128 stands for zero in the data rows.
Here are some rows, each followed by its group. Groups can overlap.
[133 157 158 123 107 151 132 148 135 132 117 147 143 143 117 153 143 141
 146 131 131 117 123 135 142 126 151 125 135 144 111 151 126 157 148 127
 153] F
[ 77 149 151 131 157 114 129 138 114 129 169 129 148 136 147 127 118 128
  94 135 139 142 124 148 153 126 162 154 136 138 143 125 133 165 140 120
  96] E
[112 136 125 146 181  99 167  93  99 103 139 125 145 142 124 120 116 137
 102  90 112 134  93 132 132 188 116 129 112 110 127 105  88 137 125 120
 103] C
[121 102 138 148 136  93 106 137 123 118 109 102 125  97 111 141 141 141
 112 117 140  95 153 116 125 145 129 143 112 110 121 113 120 142 111 120
  88] N
[153 118  93 104 123 190 128 121 119 149  94 146 111 128 129 117  96 123
 173 148  96 191 107 149 130  90 135 105 142 158  97 146 148  83 146 154
 174] R
[ 77 106 127 125 129 101 114 107 147 124 111 114 123 142 130 127 142 122
 121 138 128 105 185 115 102 140  86 106 101 106 120  89 123 111  93 125
 113] N
[128 116 124 166 116 136 114 164 162 146 102 117 120 163 143 167 166 128
 121 140 129 130 162 120  97 128 108 115 119 131 123 115 154 103 140 145
 139] C
[154 120 123 159 109 132  84 131 130 151  84  88  98 162  80 147 121  92
 131 145 135 122 168  99  90 127 109  96  93 105 115  98 151  96 108 122
 122] C
[122 113 171 140 133 113 139 131 164 109 123 122 116 113 105 127 131 125
 113 139 161 101 119 111 108 131 132 133 113 110 196  96 124 146 106 141
 105] W
[ 98 134 123 125 195  88 138 113 109 127 104 110 134 103 109 128 109 133
  97 113 150 116 131 113 110 186 145 151 124 116 171 117  78 119 105 133
 118] N
[110 108 156 146 102 124 141 151 182 124 130  86 115 165 105 143 164 103
 119 150 146 125 165  95  91 116 116 147  98 117 151 114 139 111  94 118
 111] C
[131 145 115 135 108 170 120 148 130 167 139 150 144 103 165 111 141 141
 148 140 104 152 114 146 158 116 132 122 161 154 122 123 121 135 152 150
 151] M
[108 109 120 116 113 103 123  92 191 100 117  91 122 134 117 146 137 100
 102 144 120 120 152 101 108 121 120 126  84  85 124 104 118  98  86 119
 101] N
[169 107  96 110 116 187 101 125 116 176 108 135 118 100 134 118 123 128
 174 136 130 151 121 165 100 121 129  84 149 156  72 124 134 108 154 153
 162] R
[127 125 133 150 126 108 134 149 171 118  99 105 123 134 110 149 174 108
 116 118 140 122 139  82 105 119  99 142 112 109 153 128 143 116 107 121
 125] W
[115 120 133 136 153 125 121 118 142 110 151 123 136 121 125 118 140 120
 134 109 143  97 123 106 129 145 139 151 120  95 166 123  89 110 132 107
  87] N
[165 101 113 105 109 138 100 168 153 153 118  96 105 142 136 139 122 105
 162 181 110 158 134  97 104 108  95 113 118 117 119 122 191 105 108 159
 159] F
[138 118 124 122  93 130 109 140 180 164  96 127  79 152 131 169 139 117
 119 139 144 121 178  90 113 123 103 142 110  94 119 134 143  92 102 133
 131] C
[115 147 146 130 172 115 157 135 142  97 131 122 128 123 122 144 121 103
 104 115 134 104 108  96 129 170 148 120 107 117 149 120 111 150 120 100
 129] W
[116 155 117 111 135 134 126 111  87 145 121 182 139 107 175  91 132 158
 145 100 103  97  86 171 166 116 166 145 168 170 120 152  99 152 167 129
 132] I
[110 125 110 127 139 102 116 137 192 123 105 106 102 147  81 174 137 110
 130 146 160 126 154 111  93 115  94 138 104 133 142 131 116 112 106 133
 120] W
[156 131 102 102 112 175 103 127 119 178 108 158  99 115 149 116 102 122
 170 118  97 176 110 142 120  94 137 107 125 153  85 143 162 109 150 171
 168] R
[127 129 139 168 145 113 147 130 141  97 129 110 116 154 119 162 179 117
 124  94 155 124 111 123 121 107 115 165  87  99 151 103  81 140 121 117
 110] C
[121 145 133 156 121 145 129 166 101 150 105 127  97 127 136 137 124 124
 165 148 104 156 136 145 154 119 118 127 130 154 109 127 179 130 118 155
 151] M
[ 99 115 126 133 148 109 119  99 105 134 139 172 172 120 159  95 126 192
 122 120 113 133 103 128 139 131 178 132 182 140 138 173 106 151 182 119
 120] M
[118 123 136 114 152 132 137 115 115 106 126 113 115 130  93 102 134 128
  96 118 152 135 121 108 124 172 111 127  99 105 167 108 108 161 102 112
 116] N
[104 150 124 126 115 135 126 122 112 138 162 162 163 118 138 164 118 170
 104 129 144 116 103 170 167 115 196 139 151 121 126 133 119 158 153  97
 103] F
[110 151 127 122 146 103 155 120 142  98 156 129 163 122 136 101 108 154
 128 123 128 109  99 125 164 149 119 152 111 125 132 132 138 171 139 112
 113] E
[179 114 142 138 113 160 131 151 119 147 106 127 117 142 134 140 132 107
 144 138 119 148 115 140 148 133 121 131 115 118 131 111 153 108 139 159
 168] F
[145 139 123 124 132 145 149 129 122 137 132 154 142 122 121 113 143 142
 126 129 124 129 113 166 146 158 159 145 159 137 121 167 130 138 133 124
 131] M
[167 105 112 124 115 143 116 148 133 158 118 120 104 156 111 139 128  95
 137 158  91 134 146 123  94 113 105 130 125 115 110  99 190 104 133 148
 150] F
[128  97 121 134 185 126 132 123 108  83 124 125 114 115 106 131 141  91
 112 105 135 132  81 122 123 149 116 105 126  96 141 100  80 148  92 103
  88] N
[ 97 110 128  94 143 138 145 113 122 123 150 132 122 114 140 131 142 117
 104 107 130 131 112 117 128 145 142 149 134 137 158 132 109 165 142 143
 115] W
[150 139 114 141 123 150 136 146 136 138 117 154 135 144 136 155 146 108
 172 152 152 134 121 108 155 135 137 158 156 138 142 124 171 126 140 128
 151] M
[155 114  85 104 105 136 109  99 105 115 145 158 129  88 202  95  98 141
 126  93  83 121 104 180 132  96 147 113 182 178  99 169  94 139 172 106
 126] R
[172 119 126 118 114 193 140 124 109 148 110 138 116 105 166  99 100 146
 164 141 115 144 115 166  94 111 123 118 161 163 111  98 116 103 171 164
 150] I
[159 149 103 139  92 158  99 163 133 161  89 120 122 146 111 136 101 128
 160 159 103 151 134 150 127 119 125 121 127 132 114 133 168 111 141 191
 133] F
[130 135 157 134 110 122 150 145 118 126 138 165 134 127 127 100 127 117
 121 156 123 107 113 136 157 133 151 169 163 140 142 122 155 128 138 129
 123] F
[115 160 147 135 121 124 140 106 143 125 132 123 139 121 132 126 142 138
 108 110 149  81 132 122 167 144 153 134 127 117 130 115 146 144 130 106
 123] E
[108 115 135 134 109 102 110 131 168 106 112  91 119 147 126 153 137  72
  91 131 141 107 174 107  83 130  99 105 110  99 125 107 148 119 124  84
  97] N
[117 140 131 144 136 128 131 131 113 111 152 118 146 126  94  98 148 137
  90  96 145 125  87 113 151 143 159 130 147 115 114 161  94 138 121 108
 106] E
[ 90 135 114 139 198  99 133 115 114 110 142 116 109 100 117 101 118 128
 116 127 138 123  84  91 106 195  94 115 103 104 145 136  80 148 103 106
 106] N
[141 125 148 138 100 121 148 176 148 143  92  97  96 163 151 157 147 114
 153 137 133 130 132 111 114 109  98 139 108  94 134 126 138 112 106 120
 131] E
[135 133 106 132 103 147 124 151 163 142 111 148 103 169 147 134 128  98
 153 166  85 156 163 120 101 101 115 139 136 137 130  99 131  87 133 121
 135] E
[115 137 149 146 155 120 116 107 168  99 127 109 108 140  94 127 116 101
 115 103 154  97 154 126 119 130 129 113 118 108 151 108 105 140 107 127
 106] N
[142 120 116 148 149 106 146 119 143  86 127 105 131 132 111 130 139 113
 109 109 124 105 115 110 135 125 112 138  97  96 155 102 122 135 107  98
 118] N
[147 164 130 126 133 146 151 123 119 111 148 127 150 125 119 123 168 148
 126 125 131 119 126 153 152 127 153 139 159 161 134 118 162 160 126 119
 129] F
[137 157 142 112 143 147 167 133 135 119 165 152 138 112 155 123 112 148
 127 103  88 130 111 128 170 115 150 108 172 179 103 136 127 125 131 109
 135] M
[121 125 126 124 118 112 137 112 140 113 135  94 116 125 108 112 156 100
 111  97 154 126 118  90 101 124 109  99 129 119 164 111 109 125 131 105
 125] N
[126 140 149 147 139 105 153 114 138 121 127 124 114 112 129 141 113 113
 118 128 148 109 115 133 142 136 151 161 120 115 122 140 139 142 127 136
 122] E
[111 102 110 132 114 114 134 105  78 105 158 139 156 100 176 112  85 180
  94 115 100 113 100 153 136 154 117 140 165 157  85 179  95 127 165 119
 120] I
[132 133 120  99 117 152 137  99 105 135 149 186 149  98 182  97 122 123
 132 137 115 123 128 162 121  88 121 160 157 169 106 157 118 109 182 136
 152] R
[116 106 111 132 113 127 130 124 116 116 170 169 165  92 170 134  67 176
 125  86 121 131  99 169 149 122 156 119 148 137 134 190  89 141 165 126
 124] I
[139 177 138 130 111 136 147 134 139 127 119 119 132 137 117 126 162 143
 134 128 158 118 114 112 140 135 161 161 152 114 150 145 135 135 141  98
  85] E
[105 123 120 132 116 122 129 122 162 118 117 111  98 135 118 134 160 110
 126 120 151 128 189  95 111 135  80 134  99 117 121 135 110 103 109 115
 105] N
[129 154 132 142 125 132 151 133 130 125 154 149 149 114 144 127 130 129
 121  96 126 129 117 136 159 119 149 158 197 147 143 136 137 136 138 134
 120] F
[108 130 124 129 117 103 127 136 167 106 111 103 109 139 101 131 141 116
  98 111 114 141 168 113 112 129 111 101  77 107 135 106 132 111  79 109
 127] N
[109 122 140 121 146 107 125  91 147 121 124 121 108 122 129 135 131 116
  88 100 154  99 115 117  99 151 102 140 114 110 165 102 101 133 135 127
 107] N
[119 117 135 143 143 120 113 125 154 124  80  95 112 131 104 153 124 108
 109 120 126 109 189 103  86 107 104 117 102 101 145  91  89 114 109 105
 102] N
[ 95 124 125 135 152 126 132 131 111 102 167 142 160  99 124 118 132 153
 103 111 124 105  97 122 144 153 135 133 152 136 151 163  96 171 136 105
 116] E
[129 137 151 141 119 106 115 142 168  94 116  88 100 155  96 154 176 102
 128 120 128 113 139 119 106 123 111 126 126 110 136 125 132 105 103 137
 121] C
[157  81 121 133 100 147 114 131 146 181 133 140 105 148 135 122 126 122
 159 162 127 162 151 137 111  76 117 111 109 142 110 111 168 104 122 157
 143] F
[103 107 128 133 118 114 109 129 135  94 123  94  85 146 108 132 143 107
  93 118 141 112 174  97 106 111  95 125 106 118 157 104 136 112 109 108
 104] W
[120 125 128 114 153 111 121 129  92 123 153 143 164 101 122 120 113 152
 114 103 125 128  98 135 142 163 146 131 155 133 141 145 131 148 150 109
 105] F
[115 153 130 135 164 105 150 140  98 104 133 141 143 116 121 115 109 127
 115 145 144 104 119 115 137 143 139 147 139 123 148 132 113 168  90 108
 126] C
[164 119 104 136  93 118 107 117 151 129  85 126 101 154 110 143 127 122
 119 167 113 137 134 109 106 110 122  98 101 106 115 121 136  80 119 144
 146] E
[108 146 128 129 179 105 128 121 130 104 119  92 111 123 126 123 149 115
  98 106 152 111 109 126 144 164 141 171 120 114 147 113 126 138 125 135
 122] W
[155 163 132 127 116 131 145 153  75 127 130 177 161 125 176 100 105 169
 136 123 132 122 132 150 136 116 152 127 182 165 106 139 106 168 175 115
 114] M
[119  99 156 119 121 112 116 130 152 115 108 100  85 171 108 161 153 100
 130 125 138 139 154 120 123 139 107 110  97  99 136 113 124 112 102 117
 132] W
[113 148 178 139 155 107 150 115 125 104 124 130 126 119 116 112 137 126
 119 114 139 108 119 106 114 132 140 108  98 129 131 118 113 137 117  84
 116] W
[122 118 112 120 136 155 126 131 107 161 129 161 133 108 151  93 112 157
 147 125  92 145 103 185  96 111 124 105 163 177 125 157 146 118 181 119
 132] R
[127 124 125 125 126 146 143 148 114 138 148 145 116 124 141 142 126 126
 137 135 116 120 102 144 175 119 158 165 138 116 143 147 125 136 149 125
 129] M
[126  96 100 127 134 130 103 115 170 113  99 104  92 139  84 134 156  97
  90 134 134 100 171 107 116 128  97 128 114 112 153 113 113  84 120 102
 110] N
[109 120 132 129 125 138 151  95 117 121 161 189 147 117 150 112 116 155
 122 107 102 116 106 148 163 155 141 120 169 162 121 181 101 137 161 139
 138] M
[133 138 131 129 107 143 148 142 127 114 135 128 134 128 114 111 127 144
 127 149 127 124 123 116 171 127 122 154 131 123 129 136 138 153 100 167
 107] E
[145 115 107 127 107 117 103 152 182 149 108 114 105 145 132 124 157 107
 110 174 109 125 140 106  76  98 103 126 101  95 117  80 149 107 111 124
 133] E
[124 142 127 129 123 123 123 156 109 109 151 146 145 128 139 115 146 148
 125 133 145 127 124 137 176 107 169 146 144 135 118 140 120 132 141 124
 111] M
[153 154 114 136 148 128 158 127 110 106 177 142 174  81 127 133 130 172
 118 101 123 128 123 128 147 175 152 133 155 125 132 166 100 157 139  95
 124] F
[147 118 125 136 105 128 126 144 152 119  99 125  83 152 113 149 152  98
 133 141 134 132 162 111 109 103 110 126 120 126 143  99 157 108 115 133
 116] C
[123 160 114 119 141 115 118  98 112 104 199 142 182 128 139 127 106 153
 119 105 118 119 103 144 147 165 145 112 169 146 100 141 107 170 139  90
 137] E
[126 137 119 121 141 109 117 105 156  96 119  97 125 163 111 159 115  99
 104 129 140  98 147  96  94 130 103 120  82  99 158 111 119  96  96 103
 100] N
[ 97 138 144 145 101 113 128 137 183 145  91 107  89 157  96 183 154  82
  98 120 147 151 168  89 112 126 111 107  89 142 155 123 144  89 108 108
  98] C
[ 83 118 125 116 140 127 104 131 135 118 115  94 101 117 128 150 118  88
 117 124 143 111 180  81 118 118  82 114  99 111 133 118 110  95 122 127
 102] N
[144 152 131 139 107 174 134 125 143 129 133 141 137 141 156 140 148 105
 148 137 134 163 113  96 121  95 109 138 122 127 129 133 190 140 123 146
 148] F
[150 127 159 157 131 123 112 164 150 133  90 107 103 162 109 154 156 122
 136 159 157 144 138 106 113 113 101 149 104 129 122 110 133 115 122 137
 131] C
[158 135 122 109  89 176  92 137  80 148 120 130 135 121 146  92  91 111
 173 132 104 173 109 128 127 136 153 133 154 129  79 140 119 124 150 150
 179] I
[156 120 130 130 110 180 129 134 138 159 138 149 116 138 150 110  90 129
 169 130 106 147 115 156 145 141 129 119 147 139 126 131 132 140 148 150
 162] M
[120 137 140 112 130 124 134 131 114  97 116  98 106 146 107 138 136 117
 118  94 160 100 130  86 127 136 140 124 118 123 169 128 123 142  89 121
  94] W
[110 168 173 148 134  95 165 125 111 122 134 119  96 140 110 113 123 106
 115 130 153 108 148 137 148 124  92 168 121 123 149 107 146 133 117 106
 143] E
[117 147 142 115 152 108 133 123 128 100 126 122 110 140 103 116 137 136
  64  90 131 100 103 105 136 168 131 135 141  98 147 110 119 146 109  94
 119] W
Which 4 groups are nearest to each row below, nearest first, going by the distance to the group's nearest row?
[176 124 115 104 112 161  96 117 127 167  84 121 119 120 164 127 119  99
 170 139  85 192 118 155  96  97 120 108 116 148  67 135 154 131 140 196
 187] >> R I F M
[109 176 159 152 105 134 128 124 111 121 101 104 134 133 111 116 146 126
 126 139 142 128 139 107 131 128 142 155 105 108 126 133 137 138 127 120
 100] >> E W N F
Which 4 groups are nearest to each row below, nearest first, going by the distance to the centre of the group?
[180 124 132 124 111 153 113 123 147 163  98 100 117 157 135 122 126 106
 134 159 109 157 142 115 101 103 116 119 132 140 124 124 173 108 130 161
 151] >> F C E R
[129 178 128 155 120 133 159 142 116 124 131 154 153 101 156  90 141 131
 139 129 125 131 122 130 167 107 125 138 161 109 130  99 125 132 150 120
 131] >> M E F I
[119 148 120 123 151 133 130 119 116 130 148 186 157 137 160 110 109 149
 129 115 123 134 142 181 153 113 135 140 198 138 135 159 103 136 162 111
 140] >> M I F R
[100 158 167 128  98 121 118 123 140 113 122 115 107 142 124 155 166 112
 122 114 138 113 154 114 137 104 120 168 116 118 140 129 152 136 118 124
 104] >> C W E N
[151 136 126 136 111 149 120 128 149 170 124 181 121 153 157 143 117 122
 169 132 115 169 111 151 124  96 131 106 148 150 121 147 164 100 140 162
 141] >> R F M I
[130 108 136 105 131 103 154 147 119 124 170 131 152 143 144 120 144 130
 109 120 107 108 109 109 136 146 172 107 132 130 125 151 104 174 124  96
 113] >> E M F W
[134 129 124 151 107 149 160 190 159 153 115  88 117 142 121 153 121 113
 126 136 127 133 148 140 141 138 116 135 107 112 127 116 120 125 152 133
 127] >> C E F W
[105 129 134 120 146 137 129 111 103 107 159 128 129 117 135  99 129 135
 112  87 151 116 126 118 138 137 129 136 108 117 145 111 109 164  84 118
  99] >> W E N F
Which 4 groups are nearest to each row below, nearest first, going by the average distance to the group's rows?
[ 98  98 113 136 187  99 119 106 125 100 129 145 120 106 110 133 120 126
  89 109 129 104  83 109 117 169 132  77  89  98 163  99 101 141 103 109
  97] >> N W E C
[110 114 110 133 138  92 134  94 118 110 151 118 127 112 123 124 118 118
  96 107 130 123 131 116 109 200 143 130 113 127 125 119  95 149 129  92
 100] >> N W E C
[103 134 108 124 175  91 136 104 137 132 131 120 130 105 115 120 110 128
 124 118 136 101  93 132 115 156 130 130 136 100 136 124  92 132  98 112
  85] >> N W E C
[152 110 131 119 101 152 135 104  82 147 116 142 134 122 142  96 110 143
 191 143 108 161 115 150 135 115 131 129 136 160  91 151 120 142 173 139
 156] >> R I M F
[163 139 134 131 104 194 103 150 137 160 114 128 101 131 125 126 138 123
 141 140 126 167 156 118 111 140 127 138 119 144 121 117 120 138 132 159
 154] >> F M C R
[150 114 131  98 113 172 117 131 106 129 128 141 133 135 155 128 133 131
 166 172 105 143 114 156 129 116 110 135 156 148 100 138 158 109 170 135
 148] >> R M F I
[150 133 126 122 141 155 118 124 132 135 142 130 135 111 151 124 115 153
 130 117 107 118 110 164 157 103 155 134 152 146 103 167 120 141 178 120
 133] >> M I R F
[137 142 112 116 128 131 143 119 124 141 149 172 169 103 162 122 111 164
 130 109 132 113 128 162 144 130 157 107 167 158 112 169  95 164 137 106
 110] >> M I R F
[119 133 123 146 136 166 169 182 145 149 136  87 135 134 151 146 143 140
 156 168 145 135 139 123 118 108 153 133 118 135 143 150 147 141 128 161
 146] >> F M E C
Which 5 groups are nearest to each row below, nearest first, going by the distance to the group's nearest row?
[152 119 124 138 109 143 126 172 136 145 121 139  97 146 147 131 145 110
 146 173 120 151 126 131 132 101 126 111 100 136 135 126 166 105 128 142
 153] >> F M C E R
Which 5 groups are nearest to each row below, nearest first, going by the average distance to the group's rows?
[145 110 124 157 133 147 116 165 141 141 107 114 117 156 108 138 155 107
 143 164 148 141 146 101 122 102 116 158 105 119 111 122 158 102 126 141
 137] >> C F W E N
[138 153 152 161 127 142 127 157 133 109 133 128 135 139 139 152 137 124
 121 152 152 124 117 135 116 132 144 177 111 101 132 129 124 114 132 121
 127] >> E W C F M
